Families of rows that turns and mirrors carry onto each other, the same ones carrying the whole set onto itself: the rest of each named row's family, in list order:
7 families of 4 rows:
q_100: [ -9  15  -3 -12  24 -17 -16  39  -1  29  16 -59  42   7  -6   3 -70 -10
   4  11  13  -4  -2  27  26  18]
q_9: [ -6   6 -44 -33 -57   7 -26 -25 -56 -29  38  25 -17  -6  25  -7   1 -27
  -4  13 -47  -1   4   4 -19  61]
q_579: [-15 -30 -13 -15  17  -7  25 -34  -6  31 -19  28 -11   4 -20  -2  51  20
 -26  12  20  24 -15  -2 -70  -9]
q_224: [  0  11  -7 -27   6 -13  12  37  13  24   1 -71  36  -5   6  -3 -68 -18
   6   7  15  22   9   7  34  16]
q_343: [-15  29 -51 -50 -57 -10 -25  -2 -52 -10  41  24 -16 -11  29 -20 -12 -29
 -13  -4 -34   3 -10  -5 -36  46]
q_432: [-23 -41   8  -2  33  -2  30 -30  -2  21   5  23 -18  24 -19   1  41  31
  -5  30   8  27  -7   2 -73   7]
q_146: [ 22  34  64  19  -7  -8  10  -3  22 -25  -3  27 -16  11  30 -35  12  15
  42 -23 -11 -12  14 -20  42 -23]
q_161: [ 22  38  57  31  -5 -14  15   8  15 -39   5  28 -15  11  12 -10   7  14
  42 -19  -3  21  23 -11  43 -33]
q_366: [ 16  14 -10 -23  -1 -23 -17  46  -3  28  19 -64  28   3   6   3 -65 -30
  13  -6   9  26 -13  33  21  11]
q_75: [-20 -26 -10  15  16   4  32 -31  -4  30  -5  40 -17  17 -16 -10  54  17
 -10  25  15  14 -14  -1 -73  -2]
q_334: [ -8 -39   4  11  26   6  44 -39   0  45  12  41  -6  14 -17 -13  42   6
 -18  17  17   9  -9 -14 -64   0]
q_571: [ -1  32 -44 -56 -34  15 -21 -29 -55 -13  39  34 -20   3  43 -11   7 -33
   4   8 -29  -7 -18   0 -24  53]
q_743: [  6  15 -26 -30  22 -13  -5  35   1  25  11 -65  45 -14  22   1 -59 -15
   6   5  16   4  -3  12  35   5]
q_920: [  1  33 -38 -40 -51  -2 -25 -30 -56 -18  25  40 -23  -5  29 -21  -3 -32
  -8   1 -26  -4 -15   3 -33  61]
q_107: [ 28  16  59  42 -11  -8  39  12  18 -13  -1  30  -1  26  11 -16  24  12
  46 -17 -20  -2  23 -22  38 -11]
q_830: [ 20  14  51  49   3  -7   3   3  14 -40   3  34  -4   6  21 -15   4   8
  53 -24 -20   9  23  -8  40 -22]
q_174: [ 26  19  65  41 -11 -16  18   4  10 -35  -1  29  -8   5  18 -21  13 -16
  49 -16 -14  -3  23 -16  48 -13]
q_506: [  0  19 -47 -57 -37  -1 -20  -9 -57  -4  27  30 -18  -3  35 -16  -9 -38
 -25   3 -28   5 -17 -12 -28  67]
q_646: [ -8 -53  -5 -16  24  -6  36 -40 -11  32  -1   6 -11  15  -7 -13  44  17
  -8  16  31  29  -3 -18 -67  -1]
q_494: [  2  11  -1 -14  26 -17  18  47  10  18  22 -61  26  -5  10   5 -69 -24
  11  13   6  11  -1  22  37  30]
q_854: [-26 -40  -2  -6  25 -10  27 -20  -6  28  -4  18 -20  23 -23  -5  48  23
 -39  19  15   8 -10  -6 -66   8]
q_172: [ 12  25  64  55  -8  -5  25  10  21 -28  -9  20  -5  18   3  -8  13   0
  38 -19  -3   9  22 -17  35 -24]
q_365: [-16 -40  -8  -3  25  -7  34 -22 -15  50  -8  27 -17  15 -11 -11  33  20
 -18  33  25   6  -9 -10 -73   8]
q_502: [ -9  11 -44 -43 -36  18 -13 -14 -58 -10  26  40 -13 -12  41   1   0 -29
  -8   3 -39 -11 -20  -9 -25  69]
q_168: [  5  15  68  42  -3   4  13   3  10 -43 -11  29   5   5  13 -21  16  14
  27 -22 -22  -2  13 -13  40 -26]
q_77: [  5  28 -45 -59 -40   0 -21 -31 -45 -17  39  15 -34  -1  34  -1  -5 -26
  -8   6 -33   6  -9 -15 -13  68]
q_211: [  7   7  -5 -17   4 -23  -2  55   6  23  10 -63  40  -3   6   3 -60 -19
  13  17  32  17  10  24  20   8]
q_231: [ 19  17 -12 -28  14 -25  -3  53   7  20  16 -52  33  -4  27  -2 -68 -34
  16   8   4  17   5  22  31  16]

Same family as q_334: q_343, q_366, q_107
Same family as q_432: q_743, q_168, q_77
Same family as q_571: q_224, q_830, q_854
Same family as q_174: q_920, q_365, q_211
Same family as q_161: q_579, q_494, q_502
Same family as q_75: q_506, q_172, q_231

Families of rows that turns and mirrors carry onto each other, the same ones carrying the whole set onto itself: the rest of each named row's family, in list order:
4 families of 8 rows:
q_25: [-52 -16 -28 -15 -10 -17  -5  -5  -9 -38   6  -9 -52 -33 -54 -59 -40 -16]
q_479: [-29 -27 -49 -68 -20  -5  16   3  86 -52  42  32 -12 -73 -55   1 -41 -19]
q_247: [-18 -35 -13 -19 -10  25 -12  -7   8 -55  31  20 -26  11 -39 -69 -13  -6]
q_903: [ -8  -4  21 -69 -69  22  15  -7  13 -50  43 -32 -57  16  30 -16 -26 -31]
q_132: [ -5  14  -7 -34 -45  24  31 -15 -16 -71  14 -28 -46  23  11 -23   2 -22]
q_677: [-15  46   3 -27 -48   0 -47   5  17 -42   2  -1 -71 -21 -18 -17 -50  13]
q_72: [-19  -4   1 -70 -48  44  28  32  -9 -34  27 -19 -30   7   7 -36   8 -74]
q_536: [-17  14  -7 -94 -34  26  39  -3  40 -37  89 -12   4 -56  12  36  -8 -43]
q_968: [-34   1 -41 -70 -52  51 -16  20  34 -51  49  -7  10 -75 -15  66   3 -17]
q_630: [-19   2 -53 -78 -13   3  32   3  58 -63  10  40 -54 -72 -63 -33 -44  -3]
q_15: [-46  -5 -75 -50 -15  15  37  19  51 -62   9  19  14 -65 -58 -11 -20 -34]
q_915: [-40 -11 -54 -48  14 -16  34 -34  27 -78  35  36 -10 -61 -38 -20 -38  -1]
q_628: [ 18  16 -24 -78 -45  67   6   7  -5 -39  49 -38 -64 -23  20  24 -25  11]
q_511: [  8  11 -21 -94  -8  48   9  26 -27 -68  31  -9 -71   3  25   7   4 -14]
q_369: [ -5  32 -11 -47   2 -20 -49  11  -5 -48  -4  19 -60 -15 -10 -52 -28 -14]
q_118: [-19  19 -27 -55  -6  52  55  13  -6 -40  76 -18   9 -51  -1  16   7 -48]
q_315: [-15  58  -4 -50  -1 -17 -36  24  37 -29  10  12 -56 -64 -33 -42 -29 -26]
q_614: [  3 -21 -45 -42 -30  19 -58   4  60 -57  40  14  18 -84   3 -10 -39  -4]
q_938: [-32  -8  -8 -85 -38  40  -1   0  14 -94  54 -18 -19 -89  18  49 -32  14]
q_210: [-24 -26 -49 -54   1  -9 -27  15  29 -65 -15  29  15 -87 -15 -24 -49 -36]
q_153: [ -7 -30 -11 -55 -62  46  16 -16   5 -51  30 -19 -15   4  50   0 -14 -59]
q_221: [ -22   21    7  -95  -35   30   -5   27    9  -46   10  -19 -101  -21
    6   37  -27  -15]
q_446: [-46 -16 -34 -92  -5  49   0  33  -3 -81  45   7  18 -68   6  43   1 -34]
q_972: [-61 -32 -19 -63 -23  57 -25   3  -7 -77  67 -22  -7 -38  15  44   1 -16]
q_469: [ -1 -28 -25 -46 -15  27 -13   7  59 -53 -11   4  30 -79  13   2 -38 -57]
q_270: [-45 -33   7 -37 -41 -14 -31   2  34 -40  32   8 -68 -15 -44 -49 -53  -8]
q_82: [-53  24 -35 -93 -21  -3  64   7   6 -55  38  -2  -9 -67  -1  15 -10 -67]
q_313: [-62 -30 -14 -42 -45  14 -31  -6 -15 -66  57   2 -71 -10 -34 -47 -23   4]
q_192: [-27  40  -1 -71  -6  18  28  -1  39 -18  51  21  16 -75  -9  20 -13 -68]
q_66: [  3  12 -24 -47 -26   6 -66  31  50  -3   9  11 -63 -20 -15 -20 -33 -32]
q_86: [-14 -24 -45 -27 -32   5 -26  14  48 -31  -9  11 -25 -96 -28   7 -72 -23]
q_904: [  -8    9  -49  -89  -24   31    7   15    5  -77   27  -14 -111  -10
    1   -9  -19   12]

Same family as q_221: q_247, q_72, q_915, q_614, q_938, q_82, q_66
Same family as q_25: q_132, q_677, q_968, q_15, q_628, q_118, q_86
Same family as q_972: q_630, q_315, q_153, q_469, q_313, q_192, q_904

Families of rows that turns and mirrors carry onto each other, the same ones carrying the whole set onto itself: the rest of each named row's family, in list order:
4 families of 8 rows:
q_709: [-18   7 -22 -46  35  17  14 -19  -8  45 -11 -39  24  -7  29 -11 -20]
q_463: [-25 -16  -3 -42  27   0  -7  37 -67  43 -15 -33 -30 -34  21  13 -12]
q_170: [ -5  21 -34 -32  16  14  48 -14  14  29   6 -22  11 -20  26  -9   4]
q_861: [ -8 -23 -33  23 -46 -22 -42  45  -5  22  27 -21 -34  11  -3  -1 -45]
q_54: [-12 -47 -12  17 -33 -17 -41  50  36  25   5 -26  -8  -7 -13   8 -34]
q_464: [-25  42 -58  47  15 -13 -12  30 -49  -8  26 -22   5 -13 -11  32  -1]
q_109: [ 13  -3  31  30  11 -47   5 -32  14 -16 -29 -10 -14  33  24 -28   6]
q_230: [-33  -2 -12 -27  23  27  38   5  -9  39  23 -24  22 -24  13 -14 -26]
q_151: [ 14  -7  23  11  10 -32 -35  -4 -45 -39 -32  13 -50  16  45 -11  26]
q_477: [  7 -59 -23   9 -11 -29 -57   9  10  38 -49   6 -12  38  -3  16  19]
q_102: [-21 -45  -7 -37  44   6 -37  20 -61  36   1 -14 -39  -1  41  12  -5]
q_809: [ 12  17  14 -26   7   0  30 -31  -8  28  19 -25  35 -20  -5 -25  19]
q_47: [-16  36 -48  48   0 -18 -14  65  -1 -16  16 -16 -12 -13 -19  20  -5]
q_583: [-11  26   8   3  -3  10  13 -27  26 -26  -9   1  15  25  27 -47 -21]
q_870: [ -6 -62 -14   3 -21 -25 -42 -35  15  24 -31  -4  39  -7   1  21  22]
q_934: [-19  34 -19  17  -9   8   1  31 -35 -27  42 -25  33 -11 -36  41  14]
q_640: [-15   3 -30  11   6   9 -19 -20 -31 -17 -43   6  51 -15   2  51  55]
q_695: [  5  -3 -13   3  -9 -43 -25 -24 -17 -22 -34  -2  32 -15 -36  29  60]
q_188: [  5  14 -39  -6   3   0 -29 -12 -49 -16   8 -10  36 -29  -6  54  60]
q_185: [  3  37  16  20 -11 -12  38 -17   9 -33 -11   5  11  -6  16 -36   7]
q_8: [  4 -65  -3  -9 -13   7 -64   3  13  10 -28  -5  29 -15   4  37  41]
q_338: [-11  -4   1 -40  41  -7 -47  13 -84  19 -18 -31 -27 -11  33  -1  -4]
q_83: [  5   3  10  31   0   1   8 -33  18 -41   4  23  -2  17  38 -34  18]
q_962: [-23 -37 -21  39 -38 -21 -30  44  17  21 -18  -1 -14  28   0  -1 -44]
q_899: [-18 -21 -29  26 -11  23 -29  64  -8  33  26 -16 -10  43  -4  24 -30]
q_426: [ -4  16  30  11   1 -14 -47   3 -52 -50 -17   7 -36  21  31 -37  -4]
q_391: [-26  -1  -5 -56  34  42  -3  33 -66  24  23 -11 -13  -6   1   1   3]
q_320: [-15 -33  41  22  13 -15 -48  15 -61 -29 -15  11 -44   1  33 -14   1]
q_550: [  3  18 -38  22  22   6 -37  19 -23 -32 -16   3  24 -21  -4  48  70]
q_528: [-14  38 -46  31 -17   7 -18  68 -48 -18  19  -8 -18   6  -7  33  -9]
q_722: [-26 -22  13   0  37  -9 -27  33 -46 -20 -27   6 -60  50  28   0  -7]
q_692: [ -1 -63  -1 -13 -54   0 -50  -6  13  11 -42   4  13  12   9  19  11]

Same family as q_477: q_109, q_809, q_934, q_695, q_899, q_391, q_722
Same family as q_962: q_230, q_151, q_102, q_870, q_188, q_185, q_528
Same family as q_692: q_463, q_170, q_861, q_464, q_640, q_83, q_320

Families of rows that turns and mirrors carry onto each other, the same ones carrying the whole set onto itself: the rest of each named row's family, in list order:
4 families of 8 rows:
q_327: [ 28  -1 -29   9 -13  26 -35 -36  -9 -18 -17  48  -1 -17 -31  20  34  31
 -71 -35 -17 -41  30]
q_246: [  4  61 -54   1 -31 -13 -32 -44  35   9   3  34  25 -38   3   1   3  14
 -22 -49 -20 -16  74]
q_874: [  1  31 -69 -15 -44  15 -59 -33  36   1  -8   9  22 -39   7 -15  11 -31
 -18 -25  13   6  63]
q_309: [ 39 -15 -25  -6  16  -6 -10 -51  -5  39  32  13 -15   4 -46  45  20  48
 -37 -46 -18  22  24]
q_744: [-17  -4 -33 -28  -1  31   1   1  49  13 -21 -41   8 -46  14 -61  -9 -49
  -3  35  24 -14  30]
q_868: [  5  64 -31   5 -10  25 -48 -30  35   6  -9  52  12 -40   5  22  19   7
 -30 -28 -30 -25  63]
q_535: [-20  27 -57 -38 -13  16 -12 -22  62  -2  16  29  16 -36   2 -76   7  31
 -24  -6 -26 -42  46]
q_158: [ 20 -23  -8   4  11  -3 -30 -51  -7  35   9  18 -21  14 -41  58  23  56
 -38 -26 -28  -4  38]
q_974: [-22  38 -32 -37  10  46 -30 -17  64   6  15  42   2 -35   7 -42  21  26
 -23  15 -42 -39  43]
q_835: [ 18 -49  19 -20  54  17  53 -13  13  37   8 -47 -31  -3 -30 -16   5  21
 -25  16 -10 -11  -8]
q_217: [ 21 -28  23  41  29   7  11 -17 -24  46 -21 -21 -16 -10 -34  63  -8  12
 -36  -7   2 -14  19]
q_273: [ 17 -28   8  38  14 -30  32 -26 -20  53 -15 -45  -1 -10 -33  39 -28  10
 -20 -21  12  -6  31]
q_342: [ 31  -4 -50  14 -31  -9 -11 -41 -16 -19 -20  26  13 -21 -35   0  14  27
 -64 -55   2 -37  34]
q_308: [-28  10  23  -5  54  26  16   4  51  70  11 -26 -11 -27   4  -1 -21   5
  11  45 -24 -14  33]
q_862: [ 39   2 -47   8 -10  30 -24 -30  -9 -12  12  38   7 -24 -38   4  29  26
 -76 -60  -6 -13  18]
q_778: [-23   9 -62 -52 -22  27 -41 -24  65   7   9  -8  10 -29  11 -63  13 -17
  -3  16   0  -4  51]
q_523: [ 29 -51 -29   8  -3 -15  -3 -34 -22  38 -21 -40  -9 -13 -40  33 -11 -19
 -21  -7  44  21  17]
q_949: [-10  15  24 -16  52  21  34  -5  59  60  15 -53 -13 -20  13 -16  -8  -8
  12  19 -25   3  35]
q_244: [-15 -21 -15 -29  20   2   8 -17  44  58  -4 -63 -10 -23   1 -20 -21 -33
  24  42  19  17  34]
q_789: [  5 -72 -22 -30  15  -4  15 -24   9  41  -5 -56 -22  -3 -37 -14  -8  -5
  -6  33  30  11   4]
q_929: [-23  31   1  -2  30  57  11  20  48  16 -16   4   6 -59  15 -40 -10 -17
 -21  36 -12 -49  24]
q_905: [ -6 -56  24  -2  49  27  28  -1   8  46   1 -30 -28   0 -33  -2  -5  33
 -28  38 -10 -29   1]
q_252: [-34   6  -1 -13  34  -5  30  -6  58  68  20 -44   2 -22   2 -36 -34  14
  20  28 -18  -9  42]
q_448: [-10 -58   6   1  32  -1  51  -5   7  38   1 -52 -10  -8 -34 -37 -22  27
 -25  20   5 -32   4]
q_376: [ 20 -20 -75 -15 -45  10 -55 -44   0 -14  -7  14   9 -17 -31 -10  23  -3
 -48 -33  24  -1  35]
q_476: [ 46 -17  12  24  35   1  36 -21 -20  42 -10 -29 -17 -19 -36  49  -7   1
 -33 -27   8   8   6]
q_427: [-17  36 -32 -32   5  54 -26 -13  70   6  36  14  10 -26  11 -63  28  18
 -31 -14 -40 -18  45]
q_73: [ 25 -37 -58 -16 -22 -18 -44 -60  -4  31   7  -5  -6   4 -43  33  11  13
 -22 -29  20  31  40]
q_699: [ 20 -38 -28  -3  -5 -36  -7 -59  -7  33  16  -2 -11  19 -49  25  10  60
 -31 -40 -15  -3  40]
q_418: [-24  38 -23   2   7  23  25  11  50  15 -14 -15  26 -64  16 -62 -29 -20
 -14  12   2 -45  39]
q_669: [ 12  65 -39  10 -13  34 -42 -21  34   9  18  33  23 -41   6   3  14  -1
 -39 -58 -23   0  60]
q_772: [-10  31   4  -5  25  59  20  17  53   8  -5 -29  10 -48  22 -60   1 -29
 -27   5 -13 -33  28]

Same family as q_868: q_327, q_158, q_974, q_217, q_308, q_929, q_905
Same family as q_476: q_309, q_835, q_862, q_949, q_427, q_669, q_772
Same family as q_699: q_246, q_535, q_273, q_342, q_252, q_448, q_418

